[[ 24.5  75.3 -24.7 -35.7  -2.7   3.4   0.6  -1.0]
 [ -9.1  13.5 -42.1   1.7  -2.7   3.4   0.6  -1.0]]
->
[[ -1.0   0.6   3.4  -2.7 -35.7 -24.7  75.3  24.5]
 [ -1.0   0.6   3.4  -2.7   1.7 -42.1  13.5  -9.1]]

[[-43.4  24.4   0.9]
 [-26.6 -50.5   6.0]
 [-26.8 -51.5   1.4]
 [ 57.5 -56.0  29.2]
 [-56.2  59.7 -40.8]]
->
[[  0.9  24.4 -43.4]
 [  6.0 -50.5 -26.6]
 [  1.4 -51.5 -26.8]
 [ 29.2 -56.0  57.5]
 [-40.8  59.7 -56.2]]

[[-18.1  65.1 -15.8  41.2]
 [-14.4  64.3 -17.0  42.9]
 [ 77.7  19.9  -0.9  -4.3]
 [-79.6 -20.5  -1.8   2.5]
 [-84.0 -23.5  -0.5   4.4]
 [ 78.9  21.7   1.5  -1.2]
 [ 69.4  19.5   1.6  -1.5]]
->
[[ 41.2 -15.8  65.1 -18.1]
 [ 42.9 -17.0  64.3 -14.4]
 [ -4.3  -0.9  19.9  77.7]
 [  2.5  -1.8 -20.5 -79.6]
 [  4.4  -0.5 -23.5 -84.0]
 [ -1.2   1.5  21.7  78.9]
 [ -1.5   1.6  19.5  69.4]]

[[ 51.2  12.7 -14.1  33.3  50.7   4.8  57.9  47.6  -0.8  70.8  18.4  -4.6]
 [ 64.1  55.3  47.6  25.9  -6.5  -5.3  -8.4  58.0  -2.8  58.9  66.9  -3.0]
 [ 49.3  13.0 -11.1  36.4  47.9  54.5  48.5  37.3  -6.7  63.9  73.3  -0.5]
 [ 11.9  46.7  54.2  -1.6 -10.6  63.2   5.5  51.7  45.1  -6.9  58.5  -2.7]
 [ 63.0   2.5  -8.5 -12.1   3.8  56.3  10.6  56.6  45.1  50.4   2.3  50.6]]
->
[[ -4.6  18.4  70.8  -0.8  47.6  57.9   4.8  50.7  33.3 -14.1  12.7  51.2]
 [ -3.0  66.9  58.9  -2.8  58.0  -8.4  -5.3  -6.5  25.9  47.6  55.3  64.1]
 [ -0.5  73.3  63.9  -6.7  37.3  48.5  54.5  47.9  36.4 -11.1  13.0  49.3]
 [ -2.7  58.5  -6.9  45.1  51.7   5.5  63.2 -10.6  -1.6  54.2  46.7  11.9]
 [ 50.6   2.3  50.4  45.1  56.6  10.6  56.3   3.8 -12.1  -8.5   2.5  63.0]]

[[ -6.6   0.0   2.2  11.6  -9.3  -2.9  -1.4  -0.1  16.7  50.0]
 [ -9.0  -1.2  -2.8  30.4   9.7   9.9  -7.4   4.7 -14.5  -5.5]
 [ -5.6  -6.7 -12.9 -23.7  12.4  -2.3  -2.4  -3.4 -42.2 -11.1]
 [-27.5  -1.4  11.9  72.2   1.5 -10.6   3.1 -15.4 -15.3  32.9]
 [-14.0  15.3   1.6 -29.7  -2.8  -4.5  12.6  13.5  27.5  13.7]]
->
[[ 50.0  16.7  -0.1  -1.4  -2.9  -9.3  11.6   2.2   0.0  -6.6]
 [ -5.5 -14.5   4.7  -7.4   9.9   9.7  30.4  -2.8  -1.2  -9.0]
 [-11.1 -42.2  -3.4  -2.4  -2.3  12.4 -23.7 -12.9  -6.7  -5.6]
 [ 32.9 -15.3 -15.4   3.1 -10.6   1.5  72.2  11.9  -1.4 -27.5]
 [ 13.7  27.5  13.5  12.6  -4.5  -2.8 -29.7   1.6  15.3 -14.0]]

[[-20.8  40.1 -24.8]
 [-29.9 -73.5 -60.4]
 [-39.9  14.7 -72.2]
 [-57.3  11.5 -72.9]
 [ -8.3 -24.3  35.9]
 [  4.4 -17.2  64.9]
 [-40.8   8.9  42.8]
 [ 24.0 -29.8 -40.1]
 [-31.7 -82.5 -60.0]]
->
[[-24.8  40.1 -20.8]
 [-60.4 -73.5 -29.9]
 [-72.2  14.7 -39.9]
 [-72.9  11.5 -57.3]
 [ 35.9 -24.3  -8.3]
 [ 64.9 -17.2   4.4]
 [ 42.8   8.9 -40.8]
 [-40.1 -29.8  24.0]
 [-60.0 -82.5 -31.7]]
